In the rows, zero is written as 128.
First come named moves, each a turn or a mirror, each shown by rows before and after it. For each pair of rows after them, which moves, in which order, take the first row to the second? The first pair is done for you.
J770 (before |-> after):
[179 129  89  85 198 125 155 137 122 117 107  89 119 136 125 128 125 150
 153  75 141 156 128 167 140 126 111] |-> [170 119  67  76 149 134 178 172  98 148 132 129 131 126 113 118 128 133
 154 135 137 142 152 186 149 114  96]
[160 135 141  92 162 125 145 132 124 111 144 115 111 136 129 114 128 146
 178  85 139 152 124 143 107 146  84] |-> [155 129 132  88 126 134 159 154 109 124 158 143 126 126 128 112 128 132
 180 122 132 141 139 151 116 140  75]
[155 165 119  98 121 101 131 114 125 160 159 105 156 146  78 137 170 169
 167  90  99 120 105 123 121 162 144] |-> [153 157 114  91  99 106 146 129 117 171 170 123 162 142  75 134 164 164
 169 109  99 111 117 130 125 160 140]
J208 (before |-> after):
[154 110 146 132 185 122 107  97 136 123 103  97 118 148 127 144 106 154
 117  74 129 150 124 137 128 125 156] |-> [113 129 180 159 128 132 108  97 141 131 121 104 130 177 171 148 116 109
 119 114 137 142 143 136 108 118 160]
[105 120 139 122 157 135 136 122 135 104 118 111 130 143 150 127 121 105
 126 127 152 126 118 133 113 129 123] |-> [116 141 122 151  97 103 125 126 128 125 130 130 146 157 135 123 131 113
 141 145 126 101 122 124 125 132 133]
[129 115  84 148 148 141 134 138 110 121 128 141 119 110  81 113  92 128
  99 158 134 110 113 108 125 132 106] |-> [109 114 111 151 146 167 134 136 114 113 129 136 116 118 110 116  93 108
  94 171 152 118 123 107 112 129 107]
J187 (before |-> after):
[ 96  84 136 171  89 120  95 109 143 121 126 164 117  88 105 123 116 126
  84 165 122 107  92  79 138 114 143] |-> [140 123  89 176 121  74 102 144 149 139  72 116 113 140 117 138 118 128
 115 141 131 113 111 137 163  69 163]
[136  79 123  68 174 163 188 125 110 138 141 134 135 104 106 117 118 127
 133 140 144 137 112 149 117 117  80] |-> [151  95 110  70 179 154 187 137 114 138 122 121 138 122 104 122 117 126
 139 131 148 139 120 168 127 104  84]
[124 142 124 114 101 130 164 122 111 114 165 141 152 145 129 123 121 142
 158 121 106 125 125 113 119 158 104] |-> [140 157 107 116 112 112 166 136 116 122 142 124 150 167 128 130 121 143
 168 111 116 122 133 141 128 139 113]
[135 143 143 142 151 109 105  96 139 116  97 106 108 199 142 139 115 123
 123  93 142 135 135 144 132 102 160] |-> [100 112 182 140 124 144 101  67 130 106 138 144 112 153 132 125 114 129
 102 109 129 129 121  96 109 142 139]
J833 (before |-> after):
[122 142 135 161 205 101  91 112 151 127  89  93 116 166 153 160 123 113
 108 123 149 165 168 124 138  76 144] |-> [ 97 121 167 171 198 117  77  73 154 109 109 109 116 139 147 156 122 120
  87 118 139 161 141  81 125 111 141]
[108  84 124 155 152  90 109  98 163 118 109 112  87 123 114 118 126  91
  57 156 161 119 115  84 153 147 141] |-> [112  68 104 138 148  97 120 113 152 122 111 129  91 104 100 114 123  97
  52 172 157 119 121  86 158 149 131]
[167 145 155 103 169 113 137 121 147 105 130  86 127 156 152 137 140 145
 171  54 106 151 106 114 110 167 118] |-> [162 127 157 101 166 129 133 114 140 100 144 105 124 129 136 130 136 153
 155  63 101 153  97  95 106 191 113]
Pairs:
(two moves a pair)
[142  86 136 130 153 158 118 173  98 140 131 132  95 157 131 115 104 112
 115 162 147 130  95 116 159 109 133] |-> [156  90 114 132 137 136 112 177  94 144 134 140 100 152 107 113 102 131
 123 159 131 125  91 113 169 110 134] -> J208 J208
[155 190  99 133 150 121 131 141 136  90  87  51 123 132 145 162 139 111
 122 125 181 140 127 155  93  85 151] |-> [172 174  52 115 112 112 147 177 107 117 100  93 136 109 103 154 138 119
 125 164 165 125 143 165 115  87 134] -> J770 J208
[152 116  98  89 125 114 141 131  98 133 151 154 132 103  72 125 128 166
 141 102  96 120 121 126 146 161  97] |-> [103 146 152 122  61 140 145 124 106 146 174 157 145 142 137 125 139 108
 138 160 116 106 143 125 117 152 107] -> J208 J208
[138 118 170 178  75 129 110 130 146 120 178 133 145 146 144 113 187 136
 147  85 114  64 137 105  93 116 122] |-> [140 114 169 181  84 129 102 122 151 115 166 123 143 142 143 110 195 142
 143  78 114  67 127  98  96 120 125] -> J187 J833
[120 104 122 130 108 137 122 136 127 139 149 133 113 113 107 129 114 133
 116 134 134 133 115 108 122 134 129] |-> [123 103 115 119 126 146 136 154 122 141 144 130 108 119 114 128 109 121
 116 143 147 135 126 129 122 122 125] -> J833 J208
[ 87  72 128 106  53 158 153 120 121 134 153 175 141  99 113 118 127 123
  80 175 105 107 122  92 106 163  99] |-> [145 131 111 126 176  94 123  99 173 109  57  68 118 169 135 151 128 152
 109  54 130 136 104 124 123 118 147] -> J770 J187
[150 112 137 133 160 126 116 149 136 117 118 122 122 100 120 136 132 151
 109 125 138 112 125 142 114 116 133] |-> [150 135 135 151 109 110 111 153 132 130 124 132 130 118 119 136 141 145
 122 142 126  94 135 135 117 118 143] -> J208 J208
[116 134 156 121 182 161 140  87 125 115 132 117 133 140 168 133 146 124
 129 135 165 149 118 122 104 117 125] |-> [169 138  92 122 163 102 124  97 114 128 123 128 139 121 100 130 146 174
 149  99 121 135 108 116 143 126 128] -> J208 J208
[ 86  97 143 141  83 182 153 164  85 115 175 176 154  94 129 105 130 108
 134 186 125 112 164  84 140 149 107] |-> [161 134  64 118 169 127 163 207  99 119  95 111 138 144 127 125 120 122
 164 138 146 135 182 163 176  84 129] -> J187 J208
[ 99 105 113 104 106 162 162 166 114 147 140 148 132 129 145 128 125  99
 127 194 152 129 174 163 117 101 119] |-> [141 157  79 134  95  93 136 166 129 159 107 115 135 165 131 136 130 124
 156 151 134 118 166 170 146  86 150] -> J208 J833
[129 102 166 112 165 161 147 135 108 114 123 157 107  95 145 112 112 119
 119 151 142 133 142 110 127 124 113] |-> [138 100 152 102 177 156 151 145 102 112 119 150 104 106 141 115 110 117
 126 145 138 134 143 122 131 115 113] -> J770 J833
[ 91  82 140 149 106 185 109 140 120  87 113 123 111  86 174 120 110  76
  41 212 176 123 145 128 134  98 123] |-> [123 112 140 163 173 154  86 121 155  76  68  68  94 115 190 137 112  94
  52 147 185 142 127 133 139  79 144] -> J770 J187
[154 168 128 180  40 121 121 115 124 169 111  90 121 113 104 185 125  97
 147 120 127  94 138 110 133 101 148] |-> [126 140 177 144 135 192 141 103 135 132  99  66 104  94 148 185 108  74
 114 116 174 132 138 121 106  93 134] -> J208 J208
[142 163 142 115 112 126 147 127 127 157 158 128 125 164 115 120 118  98
 155 107 124 140 111 117 104 142 134] |-> [144 152 149 102 150 146 152 127 126 149 149 125 117 162 121 122 114 100
 145  92 136 147 107 118 103 144 127] -> J208 J208
[131 112  95 131 144 149  88 163 112 116 106 156 119 128 106 127  99 164
 118 162 124 152 139 152 143 119 143] |-> [109 103 126 133 134 171  90 152 114 112 116 164 123 123 125 123 100 145
 111 185 128 151 144 142 124 126 137] -> J187 J208
[135 122 147 123 130 132 121 125 126 132 122 134 124 118 123 113 131 132
 107 141 150 118 134 119 126 126 125] |-> [139 128 148 132 131 118 110 116 122 134 120 130 121 128 123 116 132 136
 112 129 145 113 129 117 130 127 139] -> J208 J770
[194 142 118 121 121 112 133 163 124 105  81 159 112 100 131 161 124 141
 119 175 135 124 141 129 138 104 135] |-> [162 121 154 108 131 155 136 143 123  91 102 165 108  84 142 154 122 128
  97 186 146 135 134 110 123 116 127] -> J208 J187
[104 120 159 119 135 164 139 118 125 121 137 128 130 119 148 122 116 105
 121 143 141 135 129 124 111 132 113] |-> [113 137 155 132 152 145 128 115 137 123 117 103 126 141 161 135 118 108
 131 127 146 141 121 134 116 117 128] -> J187 J833
[157 167 104 140  90  98  82 144  84 211 162 139 128 147 100 130 106  89
 174 164  95 125 137 136 108 145 109] |-> [138 181 140 169  92  89  64 113 101 204 157 122 121 157 121 138 111  83
 174 143  96 130 125 114  99 154 130] -> J833 J833
[117 148 153 151 165 127 116 105 157  94 117  85 115 153 147 143 140 147
 127  71 131 137 114 124 116 120 126] |-> [141 113  75 110 120 120 149 172 110 125 143 146 131 104  80 128 130 160
 127 134 113 122 136 155 152 120  95] -> J770 J208
[107 134 155 140 132 143  72 130 148 109 145  90 115 143 121 148 103 128
 130  97 152 160 105 127 106 132 131] |-> [129 137 120 127 148 123  85 152 142 119 129  86 117 151 107 148  99 138
 143  94 162 160 114 148 124 115 133] -> J833 J187
[181 147 142 128  96  93 163 137 128 116 145 111 143 113 110 129 169 138
 148  75 136 167 137 118 124 169 118] |-> [156 153 174 137  80 117 171 136 128 116 155 106 145 128 141 125 172 109
 144  98 150 170 143 120 109 160 118] -> J208 J208
[153  91  94  97 222 133 130 144 128 114  92 115 103  88  94 126 113 159
 109  97 147 148 116 160 150 102 126] |-> [ 88 147 173 162 130 157 135 137 151 130 112 104 121 166 192 135 132  72
 125 163 171 132 152 161 113  86 149] -> J833 J208
[125 100 105 164 185 112 109 124 144 109  91 121 114 117 131 129 114 157
  70 113 146 139  87 109 145  93 143] |-> [119 129  98 192 111  79  98 129 145 140 110 142 132 141 127 127 125 149
  88 142 120 107  99 104 149  92 158] -> J208 J208
[130  83 140 121 127 130 131 100  98 102 159 149 117  78  97 131 110 129
 129 120 115 116  99 101 126 184  95] |-> [163 141 116 149 166  78 114 115 125 111  96  80 114 149 131 156 116 120
 159  77 133 122 105 144 142 125 136] -> J187 J833
[ 84  97 135 154 126 139 123 162 144 128 117 167 127 126 130 132 143 121
 140 180 125 127 136 135 135 101 121] |-> [ 93 124 147 181 128 109 100 132 167 123 107 139 126 149 135 144 150 133
 149 138 113 120 122 118 140 107 144] -> J770 J208
[131 150 152 116  92 179 154  94 113 122 177 131 139 123 150 123 133 131
 115 135 130 123 124 107 103 164 111] |-> [172 161  93 107  85 131 157 120  99 141 166 136 147 125 110 125 127 156
 131 125 110 115 132 128 136 154 116] -> J208 J833
[104 134 162 112 149 135 130 111 126 125 136 101 108 130 143 119 118 135
 108  99 131 126 103 125 108 138 108] |-> [ 94 137 154 128  97 130 137 123 110 143 157 126 127 138 138 117 127 125
 111 133 122 106 114 120 111 147 104] -> J833 J208
[153 166  84 101 111  93 116 137 124 143 113 112 150 137 103 108 113 133
 165  96 123 131 130 156 145 126 137] |-> [132 135  93  89  91 119 132 142 105 144 148 148 155 107  90  97 108 137
 155 129 112 126 129 143 140 152 113] -> J187 J833
[110 131 173 146 122 163 142 117 135 114 128 129 148 127 121 128 107 133
 141  91 129 148 114 124 139 144 129] |-> [125 116 144 118 119 163 160 143 114 123 133 147 151 120 103 130 102 136
 138 111 129 149 124 149 151 141 119] -> J833 J833
[155 158 103 125 190 110 173 109 135 116 133 103 108 162 110 154 141 150
 104  85 155 151 130 134 141 167 130] |-> [142 141 120 126 184 123 166  96 136 103 147 120 106 143  98 150 136 158
  94  82 148 152 123 104 134 191 122] -> J833 J833
[134 116 130 215  64 115  69 159  96 141  95 171 136  86 101 145  94 118
 128 188 146 100 140 149 151 145  95] |-> [104  88 173 185 138 173  90 147 107 112  85 143 121  75 143 142  80  98
  99 187 189 134 138 154 119 139  80] -> J208 J208
[134 152 144 122 178 155 161 156 131 124 147  94 123 163 174 141  92 122
 162 136 163 149 139 188 120 111 122] |-> [119 189 161 181 100 112 125 130 146 138 160 102 136 184 171 143 111 130
 170 130 133 117 132 146 116 129 148] -> J208 J833
[ 86  61 168 137 147 185 156  81 107 105 165 124 136 106 124 109 114 119
  90 139 174 160 129  99 125 144  99] |-> [143  90  91 108 171 149 186 143  96 133 123 103 140 139 109 120 111 120
 122 147 185 165 164 177 163  80 103] -> J833 J187
